Where one turn sends some rows of the set: a few examples, then the rows asked
q829: [-11.2 -34.2   1.3   3.4 -12.8  11.0  11.1   2.1  38.8  -4.2   6.7 -21.5
   9.1]
q978: [ 16.2  -9.2   5.4 -19.0 -20.5   9.6  21.0  -0.5  -9.0  12.1 -29.0  -6.1
   6.5]
q725: [ 25.5 -26.1   0.0   1.2  -4.5  -2.9   2.1   7.3   0.8  -7.0  -1.8 -17.8
  24.2]
q401: [ 31.1   4.3  -3.9   1.6  -5.4  15.1  14.0  26.2  -4.1   2.9   3.7 -13.2
  14.3]
q410: [-16.4  12.9   5.6  -6.5 -22.8  14.7  11.9  -0.8  47.7   0.5   0.4 -19.2
  -2.6]
q520: [  6.5 -17.1  14.7 -22.3  -0.4 -13.7  19.6  13.5   5.9  26.1  -4.3  -8.9
  28.9]
q89: [-10.7   7.4  12.7 -11.1  10.6   5.0  13.0  -2.2 -11.3   8.6   4.1   1.5
  38.0]
q704: [  2.7 -15.5   7.4  20.9 -11.9   5.1  32.8   1.7   9.4   3.0   8.7   5.9
  -5.7]
q97: [-12.5   1.3 -16.5 -27.1 -11.7  12.2   7.1  13.8  11.8  22.4 -14.4 -22.3
 -18.8]
q805: [ -1.9  -0.3   2.8 -15.1 -30.2  22.9   7.2 -24.4  17.7  -7.6  -4.3 -31.2
   5.0]
q824: [  5.3 -13.4 -13.4   4.1  -5.3   0.3   4.5  31.2 -14.1  -1.5 -19.5 -14.1
   5.6]
q29: [ -8.5 -21.0   5.5  14.3   3.9 -25.8  21.0   5.3  14.9   4.2   7.7  -6.7
  10.4]
q503: [ -8.9  15.9 -10.0 -29.1  -1.9  31.0  -0.1   0.4  26.8   9.3   9.2  -4.5
  12.9]
q377: [-10.6  -3.2  10.6 -17.3   7.8   2.6   8.5  13.8  39.8  15.2  13.7 -23.5
  26.4]
q376: [-30.8  17.6   9.1 -28.8 -14.6  11.7   2.5  26.9  21.5  -5.0 -12.4  -5.3
   6.4]
q674: [-32.4   3.0  -0.5  -5.3 -15.9  14.9  -2.1   3.6  17.3 -25.6   3.4   4.4
   0.0]
q898: [-12.7   7.5  -3.4 -25.6 -19.0  21.5  -0.2  26.3  -4.3   8.2 -14.7 -21.3
  -9.5]
q279: [-40.1  21.4   1.2 -10.4  -2.9  16.3   3.9   1.7   2.6   1.2  15.0  -9.5
   7.7]
q954: [ -8.5  -6.0 -25.6  -7.6 -20.2  29.9   1.9  16.2  28.2  -4.7  -5.3 -14.8
  -4.3]
q338: [-27.2  21.0 -17.2  -3.1   4.5  10.0   5.2  -2.8  14.6  -1.5  16.8 -22.7
  11.5]
q327: [ 13.9 -23.5  -7.7 -20.7   5.5  17.6  -7.3  17.9  24.2  10.3   5.8 -14.9
   3.7]
q734: [ -8.6 -32.7  -3.1  -1.9  -3.4   9.6  13.9  14.1 -19.2   8.9 -12.1  -8.8
   9.4]
q602: [-13.0  14.4  -5.0   4.1  11.3 -13.4  23.8  16.8  -2.1  19.9  -6.4   0.2
   0.0]
q929: [ -3.2  -7.9  32.0  10.9 -14.3  -5.5  18.0   7.9   2.9  -4.2 -10.1 -35.2
  15.5]
q476: [ -6.3   4.7  16.7  -7.0 -11.8   9.5  40.0  15.4   5.8  18.5   3.0  -7.0
  35.4]
q611: [ -2.7  -7.9  29.7  10.4 -18.0 -11.1  21.0  -8.9   9.7  -3.2 -12.1 -11.2
  -1.9]
q941: [ -7.7   4.6  15.9  -2.8 -29.3  20.8  -0.7 -14.4   7.7 -17.6   0.9 -23.5
 -10.3]
q726: [ 2.1  3.8 21.2 -4.9 23.3 -1.8  5.2 -0.2 -9.5 12.3 11.9 -6.3 13.5]
q803: [  1.3   8.4   8.7 -26.4 -19.0  22.2 -14.7   9.8  14.0 -20.6  -6.7  -4.8
  -4.3]
q360: [  2.3   6.7  -1.5  21.1 -10.7   4.7  17.3 -12.6  -1.4 -19.2   0.3 -17.8
  28.2]

q725 -> q520
q829 -> q327
Where do these go?
q941 -> q898
q674 -> q803
q805 -> q97
q978 -> q602
q476 -> q704
q503 -> q410
q726 -> q929
q89 -> q611

